128 stands for zero in the data rows.
Some points, each followed by its number:
[120  95 124 117 102 164 169 161 134  93 122 215 139 119 118 146  95  78
 140  79 200  84 143 136] 0
[108  91 163 125 140 132 134 133 131 144 117  97 129 130 142 145 169 127
  95 166 107 139 106  90] 1
[ 97 109 143 122 124 122 101 136 121 143 116 200 146 151 130 107 116  94
 124 169  98 110 183 113] 2
[ 35 255 133 141  92 143  99 166 123 145 117 107 136 142 103 144 114 255
 141  79 134 103  66 124] 3
[124  42  95 164 132 146  97 213 204 109 138  86 102 132 133 212  68 127
 174 102 114 105 103 122] 4
[ 16 232 136 165 118 117  71 163 113 101 161 110 180  78 117 138 139 179
 177  72 142  88 156 124] 5
[231  85 135 132 170 120 161 103 126 102 119 163 143 136 128  70 132 130
 148 116 159  59 145 105] 6
[195 100 146 124 162  96  62 163 121 129 141  94 189 101 117 133 150 136
  78 142 159  81  44 176] 7
[ 41 107 145 139 101 112 188 134 158  99 137 183 109 143 101 166  58 117
 119 166 143  51 255 111] 8
[ 55 112 117 179 145  92 101 140 173 183 128  61  78 198 142  84 186  81
  97 130 163 147 144  96] 9
[152 117 113  92 115 112 119 157 157 140 108 155 107 133 151 118 139 118
 114 132 146 125 182  95] 10
[126  94 143 110 163 185  52 108  93  98 162  83  95 159 134 118  88 152
 128 176 103 196  63 154] 11
[ 65 198  99 136 114 122 255  72 112  89 113 196 186  77  98 142  85 139
 105 127 112 202 183 125] 12
[125  98 144 143 119 116 193  95 106 126 103 207 162 123 130 117 129 128
 119 134 115 142 112 123] 13
[201 147 112 107 136 125 107 171 143 123 113  91  97 142 115 142 115 104
 145 105 135 119 148 139] 14
[ 79 157 110  89 115 114 118  70 123 197 151 115 140 142 157  84 187 115
  96 152  75 226  62 128] 15
[116 152 114 156 132 108 108 133 148 145 126 106 144 151 102 120 102 103
  94 168 115 171 131 125] 16
[ 32 177 163 175  63 158 131  80  83 148 151 126 121 133 130 113 109 250
 160  72 141 112 185 106] 17
[205  98 145 105 127 128  95 160 135 137 131  78  85 169 164 161 114  73
 144  88 143  80  47 182] 18
[196  67 112  61 159  91  88  91 172 120  99 150 117 136 167  69 229 114
 150 103 149 112 164 132] 19
[172  45 149 167 135 124 254 108  96  77 122 205 183 159 108  86 125 144
 144  92 153  58 147 106] 20
[ 86 162 134 149  54 164 174 129  92 126 108 169 115 148 108  97 101 144
 118 202 118 225  99  90] 21
[181  75 123 135 172 130 172  80 127 107 137 154 181  85  94 106  75  75
 209  85 172 121  94 170] 22
[ 78  73 153 167 139 134  27 165 182 159 127 157 162 169 113  98 128 115
  58 119 112 144 181 101] 23
[255  58 111 126 194 139 135  77  86 159 118 122 113 187 136 129 154  76
 102  94 108 111 122 149] 24
[247 103 121  90 140 104 187  88 102  91 102 132  95 143 146 120 156  81
 119 194 101 223  81 118] 25
[255 103 114 126 184 101 113 133 135 110 124  99  73 123 103 147 102 113
 173  84 141  94 118 159] 26
[148  90  94 111 127 141 134 151 165 126 128  75  54 149 190  89 178 109
 148 131 184  46  34 174] 27
[189 139 122 123 131 123 168 159 116  95 123 117 162 117 118 113 171  94
 139 103 141 140  77 124] 28
[ 64 255 151 116 124 145 172 106 135  92  87 166  97  72 108 112  80 178
 127 142 156  82 204 133] 29
[ 76 186 130 110  84 142 154 113 101 176 125  72  77 145 112 127 111 108
  88 158 111 255 146 132] 30
[178  55 110 229 166 114 137 168  67 130 108  95 118 128 101  98 165 119
 118 159 111 146  79 184] 31
[ 80 220 111  94  81 130 113 179 146 115 128 194 156  90 134  82 131 110
 112  87 164  74 255 114] 32
[125 188 105  91 129 149 116 121 109 123 159 106  99 105 139 126 142 109
 124 147 130 173 111 120] 33
[255  80 143  92 163 100 135 149 123 141  94 106 138  81 150 121  80 117
 130  93 213 100 164 133] 34
[ 97 125  97 155  89  85  79 132 113 148 148  87 114 217 135 161 209  81
 110 151 120 183 100 107] 35
[196  83  96 150 187 134 137 116 121  96 114 101 137 135 134 140 150  84
 123 120 167  75 132 147] 36
[ 83 241 133 158  84 112 136 145  99 152 135  48 127 135 106 150  91 113
 153 158  83 232  84 118] 37
[166 172 109  81 129 135 120 101 136 135 133 104 130 156 116 120 187  87
 103 143  87 219  69 110] 38
[ 41 185 135 163 107 150  85 166 145 129 134  98 143 141 101 130 132 202
 138  77 138  85 122 134] 39
[155 109 156 190 146 110  74 188 127 105 147  76 159 134 106 149 120  85
 114  98 210  54  67 167] 40
[159 107 117 134 191  89 102  73 104 137 138 119 116 136 148 207 102 173
  71 170 114 174 120  91] 41
[ 88 225 144  70 128 138  77 199 157  90 185 101  64 105 146 145 124  55
  86 146  73 186 175 109] 42
[100 153 147 149 105 131  61 161 108 109 151 111 101 119 126 165 127 119
 107 174 136 162 137 105] 43
[ 86 199 138 114 102 137 191  98 137 107 119 140 148 125 128 113 120 102
  75 165  73 177 171 124] 44
[ 10 155 119 127 139 115 224 124  85 109 141 125  73 158 114 184 103 226
 116  90 165  45 196 160] 45
[103  60 132 131 144 112 155 129 103 125 128 255 161 125 122 111  67 118
 138 178  90  90 221 105] 46
[237  76 127 112 140 124 134 155 123 128 129  63  88 171 172 134 121  91
 143  90 159  76  28 187] 47
[194  90 111  80 139 103 193 112 120 110 127 255  96 117 153 121 124  86
  94 144 102  95 196 108] 48
[255  89 111 120 162 100 122 174 127  90 134 110 131 104 116  98 184 113
 171  88 176  96  67 124] 49
[ 64 175 143 121  87 119 131 113 149 121 132 126 114 150 160 108 151  90
  97 136  99 142 213 120] 50
[ 32 255 103 118  86 152  69 149 127 130 122 112 226 120 119 149 156 105
 154  94 145  80 148 128] 51
[ 18 171 149 104  75  88 132 139 160 145 130 211  80  89 141 125  94 165
 110 176 172 114 212  91] 52
[220  50 140 127 193 127 123 139 136 103 127 125 142 124 123  73 140 103
 155  96 169  79 131 126] 53
[120  70 131  83 131 150  84 246 145 104  91 175 171 132 105  93 199 119
 111  71 138  93 210 135] 54
[ 64 198 134 120  84 130 194 113  99 104 131 220 164 101 131 116 121 124
  95 133 130 119 212 105] 55
[ 21 105 157 134 131 174 163 141  98 120 117 175 151 102  79 110 122 168
 164 155 113 132 108 131] 56
[122 112 133 162 124 125  68 157 152  95 139  95 124 142 147 116 131  99
 153 108 125 128 106 161] 57
[ 75  75 142 182 105 168 137  65 112 155 119  95 181  89 135  90 106 113
 221  94 165 119 125 168] 58
[ 54  98 140 161 111 129 105 194 116 126 108 134  73 134 140 157  98 160
 117 143 170 118 160 134] 59
[115 182 123 121 120 138 133 151 122 129 116 168 127 125 105 132 103 202
 152  81 151 105  77 129] 60
[132 100 140 134 141 136 128 134 106 107 144  97 115 132 121 131 156 109
 124 173 111 178  64 124] 61
[217  41 151 103 209 131  39 119 142 118 122 146  68 129  93 149 118 135
 145 142 160 104 115 137] 62
[ 45 131 128 114  79 137 124 172 182 143  93 155  72 123 138 178 126 180
 101  64 123 122 255 108] 63
[113 130 144 152  97 113 179  97  93 155 104 177  99 132 142 147 143 159
 136 156  89 105 190  84] 64
[ 61 149 146 113  67 125 122 137 129 135 102 210 207 142  93 127  59 154
 153 187  84 140  83 147] 65
[195 131 105 124 147 124 118 127 127 138 107 114 112 121 155 114 138  74
 146 109 131 162  70 157] 66
[144 102 137 157 133 130  73 191 152 113 133  97 140 143 100 136 109 122
 132 102 210  48  83 161] 67
[ 79 158  95  86 109 113 226 112  94  81 136  94  91 133 123 174 117 255
  95 172 102 166 173 114] 68
[ 82  68 100 130 107 153 112 177 169 120 134 101 103 141 142 178 109 124
 147 134 104 145 158 114] 69
[255 112 101 117 190 109 127 198 168 132  90 109 129 139 125  86 128  80
 131  74 178  78 161 104] 70
[ 47  99  95  97 103 109 142  79 139 148 178 103 130 147 129 161 194 106
  70 167 151 128 239  96] 71
[100 235 135 159  82 109  90 113 172 153 165 105 158 136 160  87 116 237
 120  76  80  75  98 117] 72
[148 103 134 153 102  99 185  82 114 134 135 200 112 116 114 116  93 197
 159 143 137 100  84 136] 73
[191  46 115 129 158 141  87 192 155 120 126  96 122 131 149  87 165  83
 148  89 155  92 145 130] 74
[226 110 112 112 190  95  85 142 135 130 148 125 139 127 115 131 173  79
 131  85 146  70 125 134] 75
[ 39 255  89 108 104 143  89 148 105 152 127 113 110  95 128 139 115 238
 126 119  79 133 245 121] 76
[131  26 162 158 153 133 255 130  73 108 132 142 172  98  93 170  61 155
 132  97 106 146 129 150] 77
[133  78 152 164 159 107 181 106 132 129 146 134 247  69  73 116  90 125
 136 135  82  74 140 173] 78
[119 209 102  79  80 143  63 205 190  87 108  66 116 116 155 167 121 225
 142  89 127  82 182 125] 79
[143 141 123 139 130  98 112 163 154 133 117  87 150 144 106 114 124 112
 108 129 141 159  90 147] 80
[121 195 120  88 101 130 245 101 113 120 108 146 139 115 117 115 101 221
 139 116 137 111 123 120] 81
[ 14 160 141 149  81 125 196 120 119 160 148 171  52  90  90 163 137 228
 117 137  90 101 252  94] 82
[ 72 195 111 115  52 110  85 134 127 210 134 141 171 104 128  99 190 145
 111 112 122 197 123 100] 83
[187  78 120 124 178 126 101 121 137 193 119 126 129 148 128 123 228  70
  85 115  69 156  62 116] 84
Which two points above are nearest to each new point, looking only along the 2 directions in which the numbered points spread most? Their numbers follow each, nearest first.
[255 110 128  71 189  88 158 144 114 104 127 197 141  89 147 109 164 123
 125 120  89  62  96 123] 34 22
[218  84 129 120 167  91 181  73 115 125 140 130 164 101 124 157 179  58
 123 126 132 115 131 109] 36 19
[ 77 159 138 132 130 135  93 139  86 102 161 118 139 114 121 184 115 150
 108 162 104 167 119 114] 79 72
[207  85 131 128 137 116  74 137 170 110 111  55 145 195 122  86 221  95
 128  96 169 116 114 113] 18 7
[ 46 162 103  77  82 141 169 143 109 142 131  92 197  88 112 107 164 120
 127 190  98 241 110 116] 83 30
[ 89 255 100 108 118 138  91 114 173 112 106 119  85  76 129 140 115 186
 127 122  69 170 248 109] 5 3
[122  97 181 160  98 168 116 120 112 120 133  66 142 114 121 144 132 179
 101 128 147 143  84 136] 1 41
[  0 168 161  83 135 150  94 127 161 210 112 119 108 126 139 160 160  84
  96 105 183  79 113 127] 79 72
[ 48 150 132 162  80 133  76 148 120 164 142 114 107 164 171  95 139  82
 132 102 138 149 163 124] 43 79
[ 63 102 118  73 119 149 137  99 119 107 105 145 170 105 117 136 170 107
 110 212  77 239 145 126] 79 39
[154  85 127 147 119 133 154  86 124 128 141 142 142 136 151  86 117 188
 174  83 148  53 126 137] 78 54
[206  60 129 155 122 144 123  72 123 131 131  89 103 160 110 144 160  49
  93 181 116 229  91 122] 84 66
[ 17 183 112 131  96 131 108 100 131 171 123 140 226  94 129 134  99 120
 169  78 183 101 102 169] 71 65
[  0 119 147 100 109 110  86 209 140 105 119  91  85 141 175 157  67 172
 150 143 146 117 221 145] 44 5
[  5 149 130 104 116 127  88 189 144 120 123  95  94 122 148 147  86 184
 151 171 118 142 158 128] 51 5
[255  71 146 144 184 113  81 149 135 127 114  76 132 166 150 156 109  50
 142 124 107  90  57 150] 47 49
[ 98 134 141 111 156 184  71  96  93 137 153  79 134 138 134 111 114 127
 118 151 133 160  84 144] 9 33
[ 36 133 151 175  66 148  77 188 106 158 120 134  88 143 188  81 114  81
 146 100 175 127 233 107] 71 44
[ 32 192 148 116  89 160 164 145 116 108 143 159 150  98  94 128 102 175
 135 159 107 136 130 107] 68 17
[148  78 133 165 128 112  69 160 124 161 118  47 161 195 134 113 188  46
 113 113 192  94 112 134] 84 66
[123 116 142 135  99 166  85 111 155 140 147  83 144 126 158  91 110 143
 151  84 139  68 171 149] 10 58
[181  81 134 134 168 116 150  96 105 107 141 174 119 140 140 101 152  72
 127 114 119  92 156 144] 22 6
[178  88 150 121 148 149 101 168 149 132 102 105  95  94 138 124 109 152
 156  92 161 149  94 119] 28 67
[ 53 255 105 103  91 140 146 137 115 137 117 115 108 106 116 135 109 255
 123 129  92 133 199 112] 76 17
[142 199 133  97 143 128 118 127 142 120 139 102  95 104  96 117 108 150
 147 135 130 159  93 132] 16 33
[ 15 199 117 117 129 140 131 107  85 102 137 136  83 130 124 167  72 163
 131 142 143 101 255 131] 52 17
[ 91 170 154 130  94 170 123 138 106 125 118  60  99 114 115 175 131 223
 111 142 139 154 120 102] 72 79
[223  78 112  96 133 120 204 102 123 129 107 255 164 127 126 121 138  67
 116 134 118  51 204  96] 20 48
[ 73 177 111 112 110 148 129  82 120 138 151 121 135 148 121 139 129 121
 128 140  99 180  83 137] 43 79
[ 75  79 145 134 141 146 176 117  96 122 100 237 123 100  89 104 113 194
 167 140 139  96 139 136] 46 8
[ 54 174 163 161 101 125 115  81 231 112 150  95  80 157 151 150 129 134
  71 128  83 171  86 109] 42 30
[ 31  84 128 171 137 158 135  95  82 143 138 173 134 132 118 136  95 180
 162 122 120  84 127 167] 64 81
[ 54 129  94 110  89 108 126 100 149 171 172 109 101 157 136 142 180 115
  92 164 132 145 165  97] 79 72
[ 83  61 100 190  78 158  95 172 145  99 117 125 129 135 154 154 154 129
  70 125 156 114 255 102] 2 60
[109 187 114 139 144 155  93 109 123 122 144  74 115 139 121 145 112 193
 140 129 148  81  83 134] 16 33
[ 45 163 135  71 118 154 154  77  91 130 139 174 138 163 200  81  61 179
 155 168 121 134  57 117] 71 65
[131 132 122  72 120 121 122 149 119 150 127 104 175 100 120 106 161 124
 126 150 117 173 116 127] 1 16
[153  90 135 100 116  99 181  74 108 110 110 255 161 128 126 130 168  89
  84 164  72 159 174 110] 73 13
[ 65 105 148 154 106 129 190 139 102 120 139  99 133 133 113  95 168  99
 115 198 116 244  46  99] 33 43
[ 90  82 117 176  96 135  67 166 176 104 119 103 108 156 134 151 144 130
  95 114 151 110 236 123] 60 59
[ 93 105 129 138 145 105  71 162 182 110 136  79 124 154  97 139 121 148
 145 105 164  85 128 164] 41 1
[171 101  97  95 142 123 105 142 126 102 134 165  87 113 179 102 178 120
 109 106 163  91 185 136] 54 58
[232  69 109 144 188 131 128 159  90 108 136 130 129  91 133 118  83 204
 192  86 132  72  78 154] 34 53
[110  72 154 168 143 132 168  71 128 110 129 255 150  88 121 111 136  96
 146  91 126  41 228 127] 46 20
[ 97 205 121  89  93 156  64 169 141 125 152 112 123  76 111 167 124 178
 168 112 150  87  77 146] 43 33
[ 96 159  90 102 101 156  96 118 226  81 150 129  59 160 118 196 124 193
  88 128 110 175  93 102] 43 42
